In the rows, 128 means zero.
First come named turns, each shown by rows before and after it. For each pair of rows after them, which turns, in which order, take the first row to the second? The first pair is done for you.
turn tatav:
[ 91 126 141 105 126  86 134 148 164 141 109 111  71 171 140 172  89] -> [105 124 139 111 124  95 135 148 159 143 102 110  83 167 146 165  87]
[131 144 122 143 116 129 152 147 130 131 152 103 116 130 135 133 161] -> [120 151 126 133 136 126 142 143 138 137 156 103 110 133 121 131 161]
[100 111 142 101 136 105 106  97 122 110 136 153 118 134 126  97 135] -> [102  89 135 109 123 124 116 108 142  99 131 154 127 142 125  97 121]
[106 183 157 135 149 160  62 134 133 120 100 179 172  93  54  99 170] -> [113 164 153 144 116 186  81 147 148  96  74 170 189 103  55  92 150]
turn Koza:
[138  76 132 118 154  93 135 115 114  98 150 105 138 152 180  97 133] -> [157 114 109 163 133 151 113 142 101  90 131 134 184 115 149  87 154]
[134 131 101 186 114 140 116 130 158 106  77  87 145 113 127 114  78] -> [102 143 113 175 137 137  91 138 181 130  82 111 126 125  96 124  93]
[134  96 129 146 143 124 123 125 147  86 128 147 145 128 140 101 106] -> [135 111 121 151 152 134 109 135 152  94 132 163 155 114 125 109 115]
turn bodip:
[122 187 141 101 146 124 120 149 158 163 122 142  89 136  83 144 142] -> [131 206 131 136 148 126 120 168 145 153 113 149  89 139  98 145 150]
[129 138 143 189 164 133  89 102 136  96 123 122 127 139 143  98 132] -> [114 116 159 177 166 136  97 102 146  88 136 127 131 152 144  84 120]
[150 138 127 134 137 149 107 125 129 121 131 147 165  92 122 116 179] -> [147 130 126 131 136 141  95 124 133 120 132 151 175 101 118 114 177]
Then:
Each pair is 2 to 3 turns apart.
[141 126 133 136 118 149 151 127 121 108 125 114 147 121 142 105 124] -> [117 109 142 110 136 121 154 121 135 115 132 107 126 134 132 119 120] | Koza Koza Koza
[122 152 116 138 122 171 103 146 106 155 119 163 172  77 112  98 129] -> [147  99 117 128 112 149 150 123  95 119 126 116 169 109 177  95 101] | Koza Koza Koza
[156 148 107 213 112 109 125 154 107  99 105 120 139 121 194 111 136] -> [132 102 120 156 135  55 146 122 129 114 123 108  97 158 212 130 108] | Koza Koza Koza
[105 136 119 100 132 125 110 131 145 147 133 126 108 137  95 151 132] -> [125 144 112 133 116 155 101 145 125 109 130 131 146 114  91 133 134] | Koza Koza Koza
[121 169 141  92 150  60  89 136 105 179 167 151  89 151 165 181 184] -> [138 203 123 147 126 120  77 165  83 159 158 172 128 108 149 168 199] | Koza Koza Koza
[118  91 153  58 161  72 160  98 123 144 159 102  87 159 145 143 122] -> [ 89 165 142 108 166 127  86 140 135 190 137 166 104 124  55 147 157] | Koza Koza Koza
